Look-ups in named tables: a row name and a column name give one cell, copied from the table.

meb =
         batefam  lok  dod  zikazez  zod  bifu  napita  rik  buz  pup
nizimo       0.9  0.3  0.2      0.6  0.7   0.7     0.5  0.4  0.2  0.9
tinifam      0.3  0.5  0.4      0.3  0.6   0.6     0.9  0.4  0.5  0.6
pufa         0.9  0.7  0.2      0.4  0.8   0.3     0.5  0.4  0.5  0.5
zariv        0.3  0.2  0.2      0.5  0.7   0.8     0.7  0.4  0.2  0.4
lakos        0.3  0.6  0.4      0.5  0.9   0.4     0.8  0.9  0.9  0.4
rugosod      0.4  0.3  0.6      0.9  0.7   0.4     0.8  0.4  0.2  0.9
limal        0.9  0.7  0.2      0.7  0.2   0.5     0.2  0.2  0.5  0.8
nidif        0.4  0.7  0.7      0.8  0.9   0.8     0.9  0.8  0.3  0.6
zov          0.2  0.4  0.4      0.5  0.7   0.6     0.6  0.7  0.4  0.3
lezikol      0.6  0.3  0.9      0.5  0.5   0.9     0.5  0.3  0.4  0.9
dad          0.8  0.5  0.4      0.7  0.7   0.5     0.2  0.6  0.6  0.4

What is the napita of tinifam in meb? 0.9
What is the rik of lakos in meb? 0.9
What is the dod of lakos in meb? 0.4
What is the pup of pufa in meb? 0.5
What is the dod of nidif in meb? 0.7
What is the napita of dad in meb? 0.2
What is the zikazez of limal in meb? 0.7
What is the rik of zariv in meb? 0.4
What is the zod of lezikol in meb? 0.5
What is the lok of zariv in meb? 0.2
What is the dod of rugosod in meb? 0.6
What is the pup of lakos in meb? 0.4
What is the batefam of rugosod in meb? 0.4
What is the rik of dad in meb? 0.6
What is the bifu of pufa in meb? 0.3
Row with the largest rik: lakos

zozen
|  | fameba | kul | zafu | taba | fipip | dirisu | fav | tapize | noluvil |
|---|---|---|---|---|---|---|---|---|---|
| budol | 149 | 227 | 194 | 166 | 172 | 173 | 205 | 125 | 184 |
| lan | 162 | 168 | 138 | 167 | 184 | 157 | 117 | 147 | 127 |
| pev | 146 | 254 | 170 | 149 | 126 | 157 | 206 | 55 | 127 |

What is the fipip of pev in zozen?
126
What is the dirisu of budol in zozen?
173
What is the taba of pev in zozen?
149
What is the zafu of pev in zozen?
170
What is the kul of budol in zozen?
227
What is the zafu of budol in zozen?
194
What is the noluvil of lan in zozen?
127
What is the zafu of lan in zozen?
138
What is the fav of pev in zozen?
206
What is the kul of pev in zozen?
254
What is the noluvil of budol in zozen?
184
What is the fav of lan in zozen?
117
What is the noluvil of pev in zozen?
127
What is the fav of budol in zozen?
205
Row with the largest dirisu: budol

deki:
	kir	gup	bim	betoteb	togeba	nokupal	gukas
dasobav	141	161	155	134	51	118	191
nel	134	193	168	148	138	112	159
kidu	150	112	134	160	147	122	81
zisibi	158	167	154	171	183	196	198

What is the bim of dasobav in deki?
155
What is the kir of zisibi in deki?
158
What is the gup of zisibi in deki?
167
What is the gup of nel in deki?
193
What is the bim of kidu in deki?
134
What is the betoteb of kidu in deki?
160
What is the kir of nel in deki?
134
What is the gukas of zisibi in deki?
198
What is the gukas of dasobav in deki?
191
What is the togeba of dasobav in deki?
51
What is the gukas of kidu in deki?
81
What is the gup of kidu in deki?
112

buf:
	dobozi	rup	koz	dela	lomafof
bag	-2185	9729	1911	-3059	2849
depadip	-168	-3942	-3567	-4302	-1661
buv	-852	-3218	-3744	-4312	-801
supunil	-2668	1393	-421	-7452	-4411
nebosed	-1765	-3045	-910	-6650	-2641
gaz	-127	2610	-1536	-1113	-8781

dobozi of buv is -852
dobozi of supunil is -2668
lomafof of supunil is -4411
dobozi of depadip is -168
rup of depadip is -3942
dela of supunil is -7452
koz of depadip is -3567
koz of gaz is -1536
dela of gaz is -1113
rup of nebosed is -3045
lomafof of bag is 2849
lomafof of gaz is -8781
dobozi of gaz is -127
Row with the largest dobozi: gaz

Table gekun
	gul	rinanod	muve	fadot	ladidon	nulasir	zofek	mun	tomabab
mok	153	60	138	149	133	133	164	144	165
zaparus	151	95	135	148	143	158	150	132	210
zedu	170	73	123	180	158	146	159	155	134
lolafig	86	115	155	169	123	180	160	191	180
legat	119	91	88	162	84	109	127	128	140
riva	92	95	114	183	79	113	128	119	130
kiv	173	116	117	89	103	187	155	124	186

What is the ladidon of legat in gekun? 84
What is the gul of zaparus in gekun? 151
What is the tomabab of zaparus in gekun? 210
What is the zofek of lolafig in gekun? 160
What is the gul of kiv in gekun? 173
What is the ladidon of zaparus in gekun? 143
What is the tomabab of lolafig in gekun? 180
What is the gul of riva in gekun? 92
What is the fadot of zaparus in gekun? 148
What is the mun of lolafig in gekun? 191
What is the muve of zedu in gekun? 123

Table kanop
          rogi  ripibiz  gesodag    zug    led    nev    kig
denusav   3051    -5091    -5405   3396   1650  -3251  -1958
didolun  -1556    -5636     4273    955  -1935   3961  -4439
kolez    -6968     2149    -5984  -3745   5658   6183   4909
degavun  -4032    -7183    -5285    585    585   2517   6214
teko     -7219     1974     -751   6003  -1303   2739  -2986
tet      -6684     3035     1043  -3788   -959  -4626  -2508
telam    -1305     2119    -4668   5004   2226  -2728   1431
tiz      -3198    -4280     2375  -7433     31   3846   4622

tiz, nev: 3846
telam, gesodag: -4668
teko, zug: 6003
telam, kig: 1431
teko, rogi: -7219
tet, kig: -2508
teko, nev: 2739
degavun, gesodag: -5285
Row with the largest zug: teko

